Every row has a hidden score. In each pair, how much higher is the second row's than the first's? 20 means about the same, 40 much higher and 0 much lower. The score is a weighted sum of the row's numbers plus the product of two more (or one squared), each taken from its middle value.
[-0.564 -1.249 -0.319 -0.639 -0.754  1.481  0.058 -0.958 -1.132 -1.753]
[ 0.541 -1.705 -1.516 -1.034 -0.958  0.412 -0.216 -1.357  1.992  0.716] -> 28
[ 0.335 -1.031 -1.631 -0.344 -0.507 -0.615  2.298 -1.320  0.428 -0.348]
[-0.931  0.144  0.103  0.282 -0.181 -0.110 -0.588  0.773 -0.560 -0.715] -> 22
[-1.150  0.643  0.297 -1.105 -0.174  2.015  0.023  0.071 -1.185 -1.358]
[-0.659  0.645 -0.646  0.136  0.247  0.865  1.045 -0.064 -0.381 -0.631] -> 21
[ 1.379  2.976  0.192 -0.394  0.776 -1.113 -1.548  0.187 -0.803 -0.225]
[ 0.622 -0.069 -1.381  0.574 -0.079 -0.278 -0.014  0.553 -0.094 -1.176] -> 16
[ 0.205  0.244 -0.261 -0.522 -0.254  0.715 -1.373  0.566  0.381  0.503]
[ 1.286  2.123  1.895  0.498  1.191 -0.388 -0.776  0.343 -0.667  0.877] -> 20
[-0.539 -0.227  0.245  0.794  0.308  1.339  0.542  0.986 -0.602  0.061]
[ 0.825 -2.716 -0.326  0.056  1.025 -0.567  0.110 -1.355  3.048  3.296] -> 37
[-0.747 -1.213  0.066  0.823  0.313 -0.134 -0.724 -0.580  0.055  1.151]
[-0.019  0.079  0.355 -0.301  0.352  0.346  0.149  0.041 -0.168  0.152] -> 15
[-0.617 -0.860 -1.792  1.735  1.162 -1.714 -0.442 -0.539  0.601  0.418]
[ 1.817  1.132  0.627  0.620  0.529 -0.880 -0.751  0.441  0.572  0.154] -> 20
[ 0.998 -0.103  0.572 -1.665  0.629 -0.627 -0.219 -0.764  1.701  1.141]
[-0.519 -0.331  0.023  0.851 -0.571 -0.878 -0.229 -0.331  1.036  0.841] -> 20
[ 1.148 -1.285 -0.609  0.147 -0.229 -1.586 -0.365  0.462  1.106  0.423]
[ 1.379 -0.623 -0.525 -0.503 -0.571 -0.284  0.803 -0.169  1.304  0.642] -> 19
[ 0.434  0.414  0.487  1.951  0.697 -1.016  0.939  1.686 -0.219 -0.328]
[-0.327  0.035 -0.332  0.192 -0.211  0.247 -0.255 -0.236 -0.369  0.407] -> 18
[-0.209  1.567 -1.393 -0.277 -0.177 -0.477  0.237  0.101 -0.057  0.070]
[ 2.812 -0.949 -1.984 -1.740  1.329 -0.605  1.659 -2.780  1.681  1.355] -> 25
[ 1.384  1.098 -0.013 -0.367 -0.958 -0.437 -0.665  0.124 -0.751 -1.518]
[-0.273 -0.265  0.177 -0.234 -0.092 -0.084 -0.306  0.397  0.255  0.218] -> 19
[-0.026 -2.185  0.184  0.217 -0.307 -1.415 -0.236 -1.024  1.889  2.149]
[ 0.094  0.275  0.917  0.210  0.460  0.909  0.250 -1.180 -1.679 -1.459] -> 11
[-0.436  0.822  0.389 -0.053 -0.688  0.228 -0.360  0.393  0.571 -0.766]
[ 0.471  1.052 -0.139  0.178  1.251 -0.569 -0.504  0.435  0.041 -0.329] -> 16
[ 1.109  0.685  0.214  0.436  0.576 -0.128 -1.202 -0.351 -0.367  0.569]
[ 0.744  0.682  0.611  1.787  1.308 -0.487  0.000  0.277  0.744 -0.321] -> 19
[-0.760  0.728 -0.097 -0.540 -0.189 -0.094  0.664  0.598  0.598 -0.576]
[ 0.121 -0.011 -1.201  0.158  0.329 -0.801  0.626  1.013 -0.140 -0.823] -> 13
[-0.657 -1.021 -1.194  2.084  0.142  0.031 -0.410 -0.100  0.951  0.906]
[-0.769 -0.619 -2.086  0.759 -0.122 -1.174 -0.756 -0.382  0.614 -0.106] -> 17
[ 0.418  1.071 -1.022  1.227  0.499 -0.221 -1.231  0.388  0.141 -0.493]
[-0.305  0.740  0.993  0.460  0.168  0.291  0.462  0.529 -0.787  0.139] -> 16
[ 0.690  0.342  0.851  0.015  0.892  0.913 -0.510  0.409 -0.534 -0.371]
[ 0.001 -1.884  0.573 -1.046  1.750 -2.545  2.611 -2.688  3.340  2.999] -> 27
[-1.018  0.325  0.708 -1.770 -0.117  0.689 -0.181  0.211 -1.552 -1.048]
[-0.468  0.455 -1.410  0.364 -0.917 -0.444  0.737 -1.491  0.251 -0.645] -> 19
[ 1.157  1.350  1.177  0.221 -0.341 -0.962 -0.720  0.978 -0.736 -0.999]
[-0.823  0.482  1.241 -1.269  0.412  1.513 -1.068  0.491 -1.362 -0.149] -> 12
[ 0.432  0.313 -0.425  0.559  0.152 -0.223 -1.018 -0.541 -0.151  1.451]
[-1.988 -1.744 -1.794  1.152 -0.207  0.248  0.441 -1.461  1.518  1.230] -> 19
[-0.587  0.183 -0.537  0.949  1.132  0.363 -0.711 -0.901 -0.192 -0.757]
[-1.903 -0.128  1.857 -1.101 -1.365  0.791  1.178  0.564 -0.741 -0.812] -> 25
[ 0.744  0.949  0.163 -0.438  0.065  0.845  0.058  0.480 -0.954 -0.027]
[-1.730 -1.782 -1.063 -0.621 -0.267  0.835  1.198 -1.441  1.044  0.575] -> 21
[-0.150  0.684 -0.218  0.733  0.686 -0.619  0.289  0.796  0.199 -0.364]
[-1.479  0.244  1.465  1.635 -0.270  0.486  0.315  0.152 -0.093  0.565] -> 18
[ 0.952  1.529  0.463 -1.685 -0.544  0.502 -0.260  0.836 -1.286 -1.473]
[-1.250 -0.854 -0.807  0.192 -0.779 -0.269  0.731 -0.440 -0.015 -0.795] -> 19
[-0.021 -2.880 -0.874 -1.819  0.347 -0.605  0.360 -2.443  2.487  1.814]
[-0.812  0.357  0.575 -1.551 -1.076  0.275 -0.302  1.710 -1.113 -0.432] -> 27
[-0.471 -0.053 -0.077  0.138 -0.362  0.560  0.979  0.143 -0.127 -0.742]
[0.983 0.272 0.130 0.469 0.275 0.390 0.481 0.378 0.973 0.363] -> 24
[-0.462  0.089  1.086  0.380 -0.179  1.992 -1.387  0.074 -1.400 -1.044]
[ 0.227 -1.385  0.654 -1.127  0.130  2.032  0.790 -0.344 -0.339 -1.032] -> 18
[ 0.641 -2.047 -0.019 -1.686  1.645  0.345  0.457 -2.233  1.801  1.213]
[-1.388  0.053 -0.305  0.297  0.589  0.764  0.277  0.308  0.942  0.515] -> 21
[ 0.239  0.692  1.118 -0.296 -0.741 -0.460 -0.275  1.519 -1.245 -0.884]
[-0.631  0.120  1.659 -0.449 -0.152  0.377 -2.214  0.873 -1.058  0.222] -> 17
[-0.217 -0.526  1.900  0.162  0.242  1.098 -0.557 -0.360 -0.408  0.335]
[ 1.074  0.732 -0.593 -0.509 -0.679  0.712  0.268  1.004  0.193 -0.866] -> 20
[-1.625 -1.521 -1.188  1.746 -1.803 -0.130 -0.781 -1.388  0.947  0.122]
[-0.207 -0.576  0.244 -0.215 -0.074  0.162 -0.917 -1.463  0.234 -0.607] -> 12
[ 0.922  0.686 -1.485  0.700  1.128  0.550  0.045  0.263 -1.584 -1.720]
[ 0.562  0.060 -1.307  0.392  0.516  0.182 -0.563 -1.333 -0.183 -0.405] -> 25
[-0.704 -0.455 -2.225  1.725 -0.301 -0.377 -0.411 -1.160  0.105 -0.157]
[-0.859 -0.697  0.753 -1.493 -0.197  1.181  0.673 -0.376 -0.385 -0.619] -> 11
[ 0.479 -0.303 -0.246  0.751 -0.661 -0.544  0.507 -0.013  0.814 -1.041]
[-0.296  0.452  0.602  0.599 -0.954 -0.456 -0.389 -0.640 -0.799 -0.594] -> 17
[-0.195  0.907 -0.171 -0.453 -1.677 -1.225  0.456 -0.605  0.082 -0.884]
[-1.340  0.061 -0.116 -0.337 -0.830  0.815  0.242 -0.210 -1.410 -2.320] -> 12
[ 0.850  0.835 -0.541 -0.068  1.403  1.121 -0.203  0.923 -0.876 -1.918]
[ 0.021  1.135  0.734 -0.042  1.619  0.025  0.096  0.225 -0.388 -0.484] -> 23
[ 0.443  1.223 -1.430  1.180  0.144 -0.335  0.985  0.803 -0.865 -0.554]
[-0.067 -0.065 -2.415 -0.440 -1.606  0.785  0.575  0.271 -0.945 -1.079] -> 18
[-1.189 -0.018  0.191  0.073  0.110 -1.409 -1.092 -0.087 -0.246 -0.077]
[ 0.189 -0.181 -0.542  1.251 -0.065 -0.756 -1.002 -0.440  0.449  1.258] -> 18
[ 1.557  0.206 -1.475  0.251  0.070 -1.112 -0.081  0.139 -0.491 -0.552]
[ 1.051 -1.809 -2.689  1.453  0.319 -1.608 -0.713 -1.100  1.485  1.638] -> 35
[-0.313  1.346  0.705 -1.820  0.225  1.845  1.375  1.916 -0.949 -0.947]
[ 0.460 -0.147 -1.309  0.038 -0.637 -1.206  0.463  0.449  0.290 -0.358] -> 23
[-0.778 -0.019  0.915 -0.138 -1.065  0.905  0.288  0.553 -0.535 -1.501]
[ 0.958 -1.664 -1.162  0.257 -0.372 -0.771  0.494 -0.848  1.940  0.490] -> 26
[-0.280  0.503  1.065  0.660  0.165  0.633  0.152  0.431 -0.594  0.825]
[ 1.003  0.633  0.147  1.309  0.050  0.477 -0.532  0.518  0.143 -0.638] -> 23
[-0.753 -0.295  1.776 -0.582 -0.010  0.340  0.511  0.478 -0.653 -0.318]
[-0.555  0.443  0.175  1.429  0.462  0.838 -0.646 -0.478 -0.503  0.166] -> 25
[-0.936 -0.570  0.538  0.482  0.311 -0.127 -0.694 -0.288 -0.368 -1.200]
[ 0.275  0.461 -0.269 -0.358  0.062 -0.626 -0.180  0.161 -0.654 -1.189] -> 22
[ 1.259 -1.135  0.363 -0.434 -0.465  1.462 -0.720 -0.587  0.072  0.265]
[-0.732 -0.077 -0.288  2.088 -0.164 -1.112  0.553  0.316  0.056  0.512] -> 14
[-0.127 -1.010  0.050  1.761 -0.292 -1.127 -0.402  0.328 -0.230  0.085]
[ 0.757  0.220  0.552  0.719  0.193 -0.675  0.536  1.016  0.346  0.166] -> 17
[-0.871 -0.001  1.238 -0.158 -1.490  1.746 -1.440  2.827 -1.290 -2.047]
[ 0.566  0.098  1.114 -1.309  0.223  1.416 -0.210 -0.182 -1.161 -1.270] -> 11
[ 0.604  0.178  1.645  0.129  0.248  0.497 -0.537 -0.645  0.015  0.596]
[-0.934  0.185  0.005 -1.734 -1.088 -0.032  1.558 -0.557 -0.520 -1.198] -> 24
[-1.231  0.580 -0.764  1.447  0.503 -0.038  0.840 -0.310 -0.312  0.100]
[-0.866  0.006 -1.571 -0.922 -0.177  0.229  0.558  0.985 -0.761 -1.675] -> 30
[ 0.115  1.005  0.414  0.336  1.100 -0.168 -0.577  0.487 -0.562  0.449]
[-1.137 -0.245  0.766 -1.000  0.391  1.171 -0.509  0.419 -0.875 -0.731] -> 20
[-0.274 -1.147 -1.735  0.523 -0.883 -0.369 -0.434  0.422  0.668  0.032]
[ 1.373  1.173 -0.673  0.783  0.504 -1.254  0.828  1.296 -0.272 -0.752] -> 19
[-0.952  0.490 -0.926 -0.587 -0.820 -0.496  0.367  0.729 -1.043 -1.137]
[ 0.266 -0.140 -2.465  0.995  0.138 -0.889  0.472 -0.671  0.370 -0.559] -> 14
[-0.873 -0.098 -0.331  0.253 -1.544  0.492  1.105 -0.067  0.298 -1.616]
[-0.457  0.480  0.374 -0.375 -0.754 -0.326 -0.021 -0.092 -0.394 -0.733] -> 21
[ 0.740 -0.030  0.918  0.402  0.382  0.535 -0.538  1.475 -0.787  0.202]
[ 1.511 -1.299 -1.564 -1.620  0.447 -2.193  1.941 -2.190  1.812  0.328] -> 25
[ 0.037  0.056 -1.382  0.022 -1.110 -0.009  0.615 -0.667 -1.204 -0.580]
[-0.785  1.315  1.095 -0.182  0.809 -0.048  0.368  0.379 -0.716  0.048] -> 20
[-0.536  0.184  0.876 -1.356  0.087  1.005  0.859  1.227 -0.638  0.045]
[ 0.822 -0.330  0.933 -0.498  0.064 -1.243  0.840  0.247  1.365  1.351] -> 25
[ 0.845  0.833 -1.398  0.398  0.957 -2.182 -0.001 -0.181 -0.755  0.929]
[ 1.292  0.691 -1.078  0.627  0.154  0.089  0.381  1.241 -0.371 -1.849] -> 19
[-0.333  0.703  1.444 -0.306 -0.811  1.301  1.252  1.472 -0.193 -1.035]
[ 0.473 -3.223 -0.714 -2.498 -0.044 -0.927  2.537 -3.457  3.555  2.380] -> 25
[-0.886  0.467 -1.225 -0.018 -0.659  0.121  1.086 -0.422 -0.109 -0.791]
[-0.842 -1.107 -1.011  0.135  0.759 -1.819  0.343 -2.020  0.948  1.286] -> 22
[ 0.386 -0.996 -1.044 -0.386  0.618 -0.367  0.810 -0.359  0.911 -0.110]
[-1.841 -0.122  0.185 -0.579 -0.333  1.643 -0.041 -0.154  0.028  0.251] -> 17
[ 1.239  0.966 -0.080  0.242 -0.529 -1.786 -0.175  0.357 -0.065 -0.560]
[ 0.399 -1.409 -1.118 -1.976  2.070 -1.027  0.805 -2.074  1.898  0.497] -> 19
[-0.046  0.716  0.875 -0.313 -0.457  1.490  0.119  0.126 -0.885 -1.015]
[-0.688  1.119  0.738 -0.624 -1.085  0.936 -0.602  0.965 -0.523  0.025] -> 24
[ 0.181 -0.242  0.401  0.576  0.192  0.676 -0.820 -1.026 -0.842  0.360]
[ 0.482  0.773 -0.008  0.828 -1.080  0.131  0.727  0.675 -0.430  0.066] -> 16
[-0.735  0.243  0.315 -0.363 -0.110  0.313 -0.576 -1.028 -0.720 -0.888]
[-1.325  0.507  2.648 -0.553 -0.051  0.496  1.351  1.188  0.628 -0.349] -> 31
[ 0.761  1.203  0.587  0.195 -0.064  0.629 -0.649  0.608 -1.170  0.662]
[ 0.396 -0.162  0.224  0.034  0.133  1.164  0.524 -0.045  0.473  1.025] -> 23
[ 0.563  0.566 -0.381 -0.733 -0.629 -0.079  1.379  0.385 -0.095 -0.327]
[ 0.105  0.879  0.109 -0.323  0.055 -0.698  1.727  0.607 -0.264 -1.124] -> 26
[-1.270 -0.193  1.162  0.918 -1.737  0.796  0.043  0.557 -0.656  0.035]
[-2.211 -0.860 -0.357  1.245 -1.461  1.246  0.022 -0.249  0.245 -0.029] -> 21
